[130 162 104 128  92 131 115 111 174  73 194 103 118 128 123 137 172  89
 132 205  79 109 116  95 128 128 184]  Fedi
[128  83 155 128 104 128 118 161 132  84 135 105 123 128 166 155 225 142
 128 128 150 159 149 125 125 128 132]  Kemi
[130 162 104 128  92 131 115 111 174  73 194 103 118 128 123 137 172  89
 132 205  79 109 117  95 128 128 184]  domep
[162 104 128  92 131 115 111 171  73 194 103 118 115 128 118 132 132 132
 131 201 141 115 125 117 127 128 179]  luroz
rev: [125 125 149]	Kemi
rev: [201 131 132 132 132 118 128]	luroz
asked: [130 162 104 128  92 131 115 111 174  73 194 103 118 128 123 137 172  89
 132 205  79 109 117  95 128 128 184]	domep
rev: [127 117 125]	luroz

[135 120 126 126 142 136 130 192 117 162 115 117 138 103 116 125 136 136
 189 146  81] : Mogen
[129 192 120 147 125 133 116  82 152 125 161 156 128 139 143 140 162 135
  88 136 137] : mekuf
[135 120 126 126 142 136 130 192 117 162 115 117 138 103 116 125 136  92
 189 146  81] : Poros
[116 128 128 125 139 143 133  68 122 158 173 147 134 155 114 129 110 124
  73 113 132] : Popi
[142 120 126 126 142 136 130 192 117 162 115 117 138 103 116 125 136 146
 189 146  81] : zise
[126 142 135 130 125 124 145 243 132 100 134 100 130 155 127 127 125 122
 144 120 141] : Bisis
rev: [113  73 124 110 129 114 155 134 147 173]	Popi
asked: [135 120 126 126 142 136 130 192 117 162 115 117 138 103 116 125 136 136
 189 146  81]	Mogen
rev: [120 144 122 125 127 127 155 130 100]	Bisis

[109 147 163  88 156 135 128 127 125 113  17 126 142 152 111 132 127] : Naf
[124 253 128  70 128 115 121 127 125 113  17 126 142 152 241 132 127] : nuli
[253 127  70 128 115 128 115 112 131  68 147 110 151 129 221 113 139] : somov
rev: [115 128 115 128  70 127 253]	somov
rev: [121 115 128]	nuli
rev: [115 128  70 128 253]	nuli
asked: [124 253 128  70 128 115 121 127 125 113  17 126 142 152 241 132 127]	nuli
rev: [111 152 142]	Naf
rev: [132 241]	nuli
rev: [127 132 111 152 142]	Naf

[100 126 130 130 127] : rivor
[149 120 129 130 126] : tof
[100 126 130 128 132] : Dirim
[120 130 130 125 132] : ririk
[149 120 129 130 125] : pobe
[163 119 130 130 125] : Sivob
[ 18 130 128 126 134] : dogaz
[ 18 129 130 128 134] : dap
rev: [127 130 130]	rivor
rev: [126 128 130]	dogaz
rev: [130 129  18]	dap
rev: [125 130 129 120]	pobe
asked: [100 126 130 128 132]	Dirim
rev: [128 130 126]	Dirim

[242 203  84  62] -> kuf
[203  85  62 251] -> mulo
[203  85  62 246] -> kol
[188 215  58  35] -> puf
[ 88 203  84  62] -> nama
asked: [ 88 203  84  62]	nama
asked: [242 203  84  62]	kuf
rev: [203  88]	nama
rev: [251  62  85]	mulo
rev: [ 58 215 188]	puf

